In the rows, zero is written as 128.
One turn moves each row of this set onto another row. After a few examples, where does it send each row asked below?
nutig: [155 141 111 118  86 142 143 121 124 138 149 125 108 131]
sir: [136 142 119 115  93 130 152 112 131 134 157 112 130 151]
zofo: [154 137 157 139 111 115 139 152 149 108 146 182 141 134]
rirug: [151 145 117  98  99 136 130 103 129 123 147 133 125 153]
Rifez: [119 146 133 130 123 129 160 107  99  90 140 134 130  84]
Famo: [104 140 165  95 133 111 136 137 131  93 118 154 117 112]
tuta: [152 112 117 138 138 161 171 117 133 102 116 105 116 118]
redak: [131 116 123 125 153 174 151 112 115 110 121 129 139 148]
nule: [167 147 125 153 110 119 163 148 150 107 149 156 152 132]
kib: [175 118 159 124 134 152 148 143 134 112 104 170 116 101]
Sepef: [148 108 123 116 128 163 128 134 124 115  90 123 121 131]
Poduz: [128 134 143 108 106 111 127 122 114  83 109 124 131  89]
nifi: [131 123 121 130 155 173 149 113 116 107 125 127 139 152]
bug: [146 132 170 106 154 118 134 126 143 108 115 156 154 138]
gerip: [169 145 125 136 104 124 136 161 144 113 134 175 148 131]
Guse: [146 119 165 153 144 142 187 142 139 122 129 139 137 109]
vit: [117 144 153 113 128 123 157 135 124  91 129 158  95  83]
bofe: [101 137 149 115 119 130 129 124  89 108 127 137 150 105]
menoz: [154 144 154 146 116 121 155 144 146 106 161 178 143 133]
Degi: [131 114 123 124 121 144 175 123  98  86 136 136 113 163]
bil: [136 132 160 148 143 129 185 140 133 132 140 144 145 108]
Bidoz: [160 142 115 121  89 141 140 114 123 135 146 117 115 131]
gole: [146 109 119 122  98 135 172 135 107  87 120 128  95 148]
Bago: [157 144 122 105 101 140 123 103 122 129 147 127 124 148]
rizom: [147 119 174 117 160 139 151 125 137 105 118 162 152 141]
pim: [146 114 120 121 128 163 125 138 127 111  90 127 121 137]
Lesu: [ 87 142 157 120 139 126 160 135 129 105 144 156 117  99]
Fonud: [ 89 144 161 123 135 122 163 140 119 107 139 152 124 103]
lalum: [145 142 123 118 102 136 147 104 127 132 157 110 132 151]
turit: [ 97 136 161 101 130 114 137 137 138  99 123 154 116 106]
Dapo: [161 150 127 135 123 125 149 142 137 104 151 174 157 147]
vukif: [154 120 111 144 134 157 165 122 136 102 114 106 114 122]
Bivu: [161 140 154 147 110 112 150 147 150 102 149 178 131 122]
gef: [176 133 152 123 132 134 148 138 135 117 111 169 108  86]
zodiv: [135 110 128 111 108 143 148 137  95  95 116 144 109 166]
Guda: [111 144 153 112 129 120 151 132 136  89 134 154 101  84]

Guda goes to Lesu
Sepef goes to tuta
Now find these:
pim goes to vukif
rirug goes to nutig
gole goes to Degi
Fonud goes to Famo
Rifez goes to bofe
rizom goes to kib
nule goes to Dapo
bil goes to bug
menoz goes to zofo
lalum goes to Bago

